One turn or mirror swaps these rows in pairs. Which row does each one swap with?
velip: [ 0.26 -1.54 -0.14  1.74  2.32  0.97 -0.46  3.53 -0.16  0.48  0.39  1.75
  0.79 -0.22  1.84  0.89  0.24  1.98 -1.25  2.08  0.86]
luma: [ 1.39 -2.46  0.20 -1.15 -1.60  0.17 -3.28 -0.42 -2.74 -0.38  0.75  1.60
  1.04 -1.17 -0.64  0.22 -0.47 -0.40  0.78  0.42  0.39]
bikon: [-1.71 -0.58  0.32 -1.90 -1.95 -0.61 -2.04 -0.31 -2.78  0.11  1.48  0.65
  0.04 -1.96 -0.44  0.30  0.68 -0.60  1.33 -1.32 -1.54]
Fuge: [ 2.06 -0.64  2.21 -1.02 -0.40 -0.16 -0.76  1.16 -0.10  0.63  0.21 -0.74
 -0.50  0.56  1.54 -0.10  0.32  2.52  2.41  1.79  2.54]
pif: [-0.27 -0.57 -0.03 -3.60  0.73 -0.36  0.99 -0.53 -0.08 -0.10 -0.46 -1.12
 -1.78  0.58 -2.86  1.57  1.07  1.14 -0.80  0.08 -2.59]
Ror: [-0.42 -0.45  1.20 -0.99  1.97 -0.54 -0.78  0.99 -0.42  0.87  2.99 -0.63
 -0.24 -1.67  0.81  1.06 -0.40 -2.74 -1.98  0.17  2.07]
seze: [-1.35 -0.15 -0.11 -0.86  1.74 -0.69 -0.41  0.64  0.58  0.93  2.03  2.18
 -1.34 -0.53 -0.19  1.40  1.33 -0.20 -2.55  2.02 -3.08]
zomin: [-1.18 -2.31 -0.32 -0.15  0.30 -2.08  0.10  0.62 -0.76  0.29 -0.80  3.82
 -1.29 -0.08 -0.35  0.32  2.35  0.92  0.65  0.43  0.67]
Rubal: [ 1.46 -1.25 -1.24  0.47  1.15 -0.61 -0.26  0.56  1.96  0.24  1.80 -1.35
 -1.63  1.33 -1.86 -1.64 -2.01  1.10  2.14 -0.61 -0.12]
Ramas: [-1.88 -2.19 -1.00 -1.39  1.44 -0.56 -2.62 -0.56 -0.48  0.18 -1.01  3.23
  0.04 -0.23  1.42  1.32  1.11  0.28 -0.77  0.58  0.80]
buvot: [-1.06 -0.45  2.63  0.13 -1.36 -0.18 -0.82  0.94 -0.21 -0.41 -1.21 -0.03
 -0.03 -1.60  0.81 -0.32 -0.71 -2.18 -1.90 -1.85 -0.13]
veta: [ 3.30 -0.64 -1.79 -0.20 -2.22 -0.76 -0.30  1.56 -0.53  0.79  0.62  0.90
  0.22 -1.72 -0.19  0.65  0.46  0.66 -0.81  2.63 -0.34]
Novit: [ 0.08 -0.52  3.80 -0.49 -0.05  0.57 -1.01  1.60 -0.36 -0.93  2.36 -1.30
 -0.08 -0.63 -0.70 -1.65 -0.35  1.74  0.84  0.86 -2.38]
pul: [ 0.73 -1.17  2.22 -1.47 -0.60  2.12 -3.18  0.99 -1.25 -0.88 -0.73 -1.97
  0.99  0.62  0.46 -0.63 -0.53 -0.16 -0.51  1.78  1.16]
savo: [-0.55 -0.65  0.03 -0.36 -0.64 -1.09 -1.01  0.54 -0.23  1.04  2.36  0.93
 -0.65  0.14  4.37  1.47 -0.40  0.41 -1.69  0.59  1.52]
medu: [-0.27 -0.17 -1.70  0.06  3.30  0.51 -0.04 -0.02 -0.23 -0.89  0.97 -0.05
 -0.67 -1.84 -3.34 -0.42  0.01 -0.07 -2.30  0.69 -1.73]
Dafa: [-0.19 -4.02  0.26  0.48  2.48  1.86 -0.50  2.96 -0.11 -0.50  1.26 -1.50
  0.31  0.02 -1.58  0.87 -0.29  2.24 -1.03  1.47  0.51]
Linud: [ 1.51 -0.76 -3.37 -0.90 -0.36  0.51 -0.65  1.35 -0.90  0.33  2.77  1.25
 -0.59  0.16  2.30  1.75  0.50 -0.82  0.54 -0.48 -1.00]
zudun: [ 1.87  0.98  0.54 -0.63  0.48  1.86 -0.62  0.84 -0.97 -0.09  1.35 -2.23
 -0.74  0.28  1.20  0.92 -2.14 -0.48 -2.62 -1.61  0.68]
Rudul: [-1.97 -1.00 -1.11  0.92  0.53 -0.46 -0.08  1.48  0.49  1.16 -1.41 -0.01
 -0.99 -0.90 -3.50  0.17 -0.46  0.87  0.49 -0.33 -3.20]
zada: [ 0.62 -0.13 -0.87 -0.50  2.65  0.30  0.20  0.80  0.27  1.57 -2.29 -0.86
 -0.37 -0.07 -3.08  1.02 -0.72 -1.50  0.52  0.26 -1.71]
pevol: [ 0.45 -0.72  1.77  0.48 -2.33 -0.43 -1.93  1.59  0.93  1.43  0.91 -0.47
  0.74  0.82 -2.04  0.25 -0.05  2.12 -1.59 -1.32 -1.63]
Ked: [-1.23 -1.00 -1.32 -0.63 -1.32  0.24 -1.26  0.49 -0.71 -0.28  0.93  0.63
 -0.23 -0.84  3.11  0.52 -0.32  1.21 -1.13  1.82  3.56]
Bazez: [ 0.47 -0.17  0.59 -1.12 -0.42  1.63 -4.05  1.22 -0.77  0.16  2.21 -0.95
  2.16 -1.43 -0.31 -0.56  0.28  0.19 -1.18 -0.66 -0.90]
did: [-2.44  1.28 -0.77  0.37 -0.87 -0.89 -1.18  2.26  1.25  0.70  1.27  1.36
 -0.26 -2.64  0.55  0.60 -0.13 -1.26  0.12  0.82 -2.26]
beg: [-0.35 -0.19  0.36 -0.26  2.65  0.59  0.44  1.42 -0.35  0.54 -0.25 -0.56
 -1.11 -0.74  0.50  0.62 -0.22  3.17  2.25  1.45 -3.75]
puror: [-2.63 -1.30  0.08 -1.57  0.58  0.37 -0.84  0.69 -0.16 -2.24  1.95 -0.69
 -0.68 -0.72 -2.10 -0.42  0.26  2.17  2.69  1.16 -2.11]
Rekit: [-3.09 -0.39 -1.58 -0.90  2.07 -0.11 -0.51  0.50 -0.23  0.32  2.20 -0.84
 -0.38  1.13 -0.83  0.77 -0.99 -2.74 -2.11 -0.24 -0.45]
tuva: [-0.18 -0.51 -0.84  0.03  2.07  0.54  0.60 -0.70  0.67  0.24 -0.88  0.87
 -3.03  1.19  1.85  2.99 -1.28 -0.28 -0.68  2.52  0.22]
gela: [-1.59 -0.73  2.62 -0.09  0.04  0.91 -0.62  0.95 -0.06 -0.34 -1.64 -1.04
 -0.95  1.31  1.03  0.54 -0.88 -1.00  2.35 -1.80 -1.25]
rorog: [-2.38  0.85 -0.91 -1.25  0.58 -1.50  1.79 -0.87  0.28  0.76  1.80  0.18
 -3.06  0.01 -1.08  1.98 -0.18  1.04 -0.12 -0.43 -1.96]
Sipo: [ 1.34 -0.84 -0.91  0.74 -2.90 -0.44 -0.66  1.35 -1.26 -0.35 -0.19 -0.17
 -0.68  0.45  2.34  0.46  0.30  1.61 -1.93  0.42  2.33]
det: [-0.10 -0.10  2.01  0.26  2.26  0.64  0.24  1.43 -0.45 -0.80 -2.70 -1.53
  0.02 -0.94 -0.01 -1.39 -0.86  0.34  2.18 -0.83  0.14]
Vediz: [ 1.71 -1.62 -1.62 -0.98  1.66 -0.08 -0.62  0.63 -0.05  0.46  1.50  0.35
 -0.75  0.80 -1.85  0.36  0.57  3.32 -2.92  0.45  1.82]
gika: [-0.53 -0.35 -1.89  1.02 -0.15 -0.52 -1.98  1.26  0.45  1.03  0.50  1.07
 -0.80 -0.48  2.26  3.45 -1.77 -1.41  1.21  1.51  0.19]
domat: [-1.78 -3.13  0.23 -2.14  1.67 -0.13  0.07  0.63 -0.31 -0.85 -1.38  0.46
 -0.26  0.48 -2.47  0.59  2.58  2.23 -1.04 -0.09 -0.35]
pepuz: [ 1.18 -0.27 -0.37 -2.44  0.34  0.52 -0.87 -1.69  0.66 -0.50  0.70 -3.02
 -1.52  1.54 -1.72  1.28 -1.77 -0.55  0.53  1.57 -1.58]
Vavu: [-1.96 -0.56 -2.76 -0.41  0.13 -0.18 -0.31  1.04 -0.62 -0.81  0.60  0.61
 -1.07  0.27  1.85  0.37 -0.81 -2.01 -2.24  3.51 -0.24]
vit: [ 1.25 -0.92  1.38 -0.21 -3.94 -0.55 -1.16  1.06 -0.38  0.20  0.00  0.74
 -0.28 -1.60 -0.11 -0.02 -1.06  0.44 -1.81 -0.21 -1.44]
bisi: [-0.28 -1.16  0.49  0.14  2.92 -0.24  2.20  1.17  0.60 -0.30  0.29 -2.51
 -1.61  1.49  0.07 -0.05 -0.83  3.53  0.66  1.01  0.39]
mokuf: [ 0.50 -0.42 -1.45  1.36 -2.78 -0.98 -1.03  1.39  0.33  1.33  0.17 -0.11
 -0.16  0.49  1.31 -0.73 -1.32 -1.15  1.24  1.58  1.92]
sur: [ 0.51 -0.90 -0.20 -0.59  1.70 -0.99  0.09  0.79 -0.66 -0.72  0.92 -1.33
 -0.87 -0.14 -1.40  0.82 -0.51  2.12  4.55  1.52  1.42]
lodud: [-0.69 -0.64  0.73  0.50 -3.38  0.17 -0.64  1.87 -0.23  0.71  1.77 -0.07
 -0.21 -0.57  0.46  0.51 -0.56  3.55  1.07 -0.75 -1.57]
nat: [-0.23  0.05  0.01 -1.10  0.34 -0.58  1.71 -1.04 -2.24 -1.09  1.77  0.32
 -1.54 -0.25 -2.00  1.93  0.78 -0.04 -2.05 -0.94 -2.27]
dilu: [-1.54  0.30 -0.88 -0.70  2.36  0.92  1.49  0.97  1.09  0.01 -1.22 -3.21
 -1.39  0.75  0.06  0.23 -1.09  1.47  0.50  1.30  2.03]
Vok: [ 0.24 -0.33 -1.07 -0.95  2.68 -0.30  0.36  0.46 -0.35  0.09 -1.73  0.64
 -1.11 -0.55 -1.51  0.30  0.92 -1.12 -2.81  3.23  0.89]
giz: [-0.28 -2.03 -0.28  0.55 -0.39  0.38 -0.29  3.69 -1.81 -0.56  2.07 -0.79
  1.97 -0.46 -1.52 -1.97  0.53  1.55  0.01  0.15  0.85]
mes: [-0.56 -0.40  0.37 -1.62  0.02 -0.30 -0.58  2.29  0.02 -0.47  0.66 -3.19
  0.63  1.05 -0.72 -2.77  0.16  1.24  1.59  2.54  1.06]
fugil: [-0.35  0.05 -0.97 -1.31  1.32 -0.59  1.02 -0.74  0.40 -0.40 -0.94 -2.98
 -2.70  2.71 -0.68  1.00  0.06  1.13 -0.90  0.15  1.24]
veduk: [-0.79 -1.25 -2.81 -1.48  1.00  0.43  1.07 -0.03 -1.17 -0.59  0.05 -1.66
 -1.47  2.51 -0.48  1.14  0.51  0.08  2.48  2.09  0.39]
fose: [-1.03  0.02  2.35 -1.43  3.92 -0.17 -0.95 -0.58 -0.30 -0.68  2.27 -1.21
 -0.86  1.05  0.87  0.04 -1.32 -0.45  0.44  0.51  1.82]
Dufa: [-0.98  0.06  1.04 -0.67  0.19 -2.06 -2.53 -1.10 -0.14  1.32  2.01  2.06
 -1.39 -1.74  2.09 -0.19 -1.08  0.92  0.88  1.35 -1.25]

Swapped with Ked: dilu
Swapped with Dufa: beg
Swapped with Rudul: bikon
Swapped with domat: buvot
Swapped with luma: zada
Swapped with Rubal: Linud
Swapped with Sipo: fugil
Swapped with Ramas: det
Swapped with pevol: nat
Swapped with did: puror
Swapped with gika: sur
Swapped with savo: bisi

